A single turn carries every row of the set below to another of its rows. Some are shown first; where does it send the rows asked next?
Bot: [ 11 -12  -2   5 -10 -11   9   9  11  -9 -19  -2  19   2 -11  19  11   9
  -9  13  -7 -10]
Lom: [  6  -4  -1  10 -11  -7   4  10  12 -14  -7  -2   5  -1  -5  21   9  -6
   2  18   0   9]
fota: [ -1   4   8  10 -16   3   4  16   8 -12 -14   3   3  -5  -6  17   3  10
  -3  12  -5   6]
nafed: [  6 -12   2   2 -18  13   4  10  17  -8  -7  -4   9  -2  -4  19   8   5
   1  12  -5   5]
gud: [ -2 -11   2  13 -14 -10  17  -1  11 -18 -12   0  11 -13  -5  16   8   8
  -3  -3  -4   4]
kosur: [ -9  -3  -4  -6  -8   9  13   3   6  -8 -17 -12   6 -11 -12   3  13  -4
  -5   4   0   0]
vonaz: [ -2  -5  -3  -5 -10   1  11   3  -4  -7 -11  -8   2  -8  -5  17  10  -6
   6   4   3  -2]
Ton: [ -2  -7  -4  20 -16  -3  12   7   6  -9 -13  -5  13  -8 -10   5   5   9
 -10   2 -10   4]
zegi: [  0  -2  12  -9 -16   1  18  -2  18  -8 -15 -11   9  -5  -7   9   7  12
   3  13  -9   6]
fedas: [  1   1  10   9 -12  -6   5   8  13  -3 -16   2  11  -9  -2  23   8  10
 -13   5  -7   6]
tas: [ -5   3   2  12 -14   1  22   4  17  -5 -17 -15   6   4  -5   0  17   4
   2  17   8  -6]
mogis: [ -3  -2  -1  -6 -20   4   5  12   5 -10  -7 -14   7   4   1  18   6   7
  -1   9   1  -8]
lekef: [  7 -10   6   0  -6   0   4   3  17  -9 -19  -7  12  -2 -11  16  14   1
  -6   0  -4 -19]
Vira: [  5  -6  -2   8 -17   3  23  -1  14  -5 -12 -16  18   1 -14  -1  17  10
   0  12  -1  -2]
fon: [ -2  -7   4  10 -22  -4   3  -6  18   0 -23  -3  12 -13  -2  15   8   7
  -6  18  -1  -1]
mivu: [  5 -13   3   0 -11   2   6   3  22  -9  -9   0  13  -6  -3  20   3   7
 -14   9  -3   0]
Fipit: [-11   6  -6   1  -9  -1  11  11   6 -13 -15 -19   5  -2 -14  13  15   4
 -14   6  -2  -5]
Ger: [ 14  -1   4   5  -9  -8   5  -2  10  -2  -7 -21   7  -7  -6  16  11  -1
  -2  12 -12  -2]
mis: [  5  -9   5   1  -7   0   5   1  17 -12 -19  -5  11   1  -9  17  14   1
  -8  -2  -3 -18]
nider: [ -6   3   1  -1 -14  -1  10   4   3  -5 -18 -11  -6  -7 -10  27  13   6
   0  17   8  -2]
pafat: [ -1   3   6   2 -17  -2   7   8   5  -7 -15 -10  -7  -7  -5  26  11  11
   1  16   9  -1]
pab: [ -3  -5   5   2  -6 -13  14  -4  21 -22 -18  -7   7  -7  -8  18  17   2
   2   2   2   0]
Gege: [  4   1   1  19 -12   6  15   1   8  -7 -11 -18   6  -3 -12   4  18   6
   5   3   9  -7]
Menob: [  7  -6   1   2  -8 -13   2   0  14 -12 -12   1  17  -6  -5  19   8   3
  -5  10   0  11]
San: [ -5   5   8   4 -12  -7  -1  -2  17  -9 -27 -13   8 -12   2  12  14   9
  -5  10  -8  -7]
kofar: [ -7   0  -5  -7 -17   3   8  10   1 -12 -11 -16   6   2  -3  19   7   8
  -3  11  -2  -9]
fekev: [  3   3   4  18 -15   2  19   0  10  -6 -15 -11   6  -7 -17  -1   9  13
  -8  14   2  -8]
Susu: [  9   0  -1  10  -5   2  18   8   6 -11 -17 -18   5  -3  -4  -4  15  11
   3  15   1  -9]
zata: [  3  -6   2  -4 -11  -3  11   7   0  -7 -10  -4   0  -6  -1  16  10  -6
   8   6   6   1]
rifad: [ -1   6  12   8 -13  -8  14   0  12 -11  -8  -4   3   0 -20  15   1   0
  -7   4  -1  -7]
rerul: [  1 -17  -2  12 -17   3  13  -1  18   1 -18  -1  10  -8 -15   7   9   4
  -6  15   0   5]
bipu: [  9  -2  -1  12  -5   3  17   5   5 -10 -19 -12   9  -2  -4  -4  17  12
   0  16   2  -8]
netu: [ -3  -5   6   0  -7 -11  13  -7  19 -22 -21  -5   7  -7  -5  17  18   3
   2   3   2   2]
Zafo: [ -4   1   1  16 -14   2  21   1  16  -6 -16 -11   7   4  -2   0  17   4
  -2  17   8  -5]
novut: [ -1   4   8   5 -11  -6  -1  -2  15  -8 -28 -13   8 -10   3  15  16   9
  -6   9  -8  -8]
Bavor: [  7  -1  -2  18 -10  -9  24   1   8  -5 -13 -15   7  -7  -8   0  17   1
  -3  15  -4   0]
nep: [  5  -2   1  22 -11   5  17   0   7  -8 -11 -15   8  -2 -10   5  21  10
   1   4   8  -4]
Tupop: [  6 -10  -8  13 -12 -12  12   8  13 -10 -18 -10  13  -1 -15  12  12  12
  -8  21  -6   6]
petan: [ -1   0  -5  -1  -5   0   9   3   8  -4 -21 -19   2 -10 -19  16  22   0
  -6  15   4   2]

vonaz -> kofar
nep -> bipu
tas -> Gege
Now find these:
fota -> Lom
Ger -> zegi
Menob -> mivu
lekef -> San
kosur -> Fipit
Tupop -> rerul
zata -> mogis
mis -> novut
Bot -> fon
fekev -> Bavor

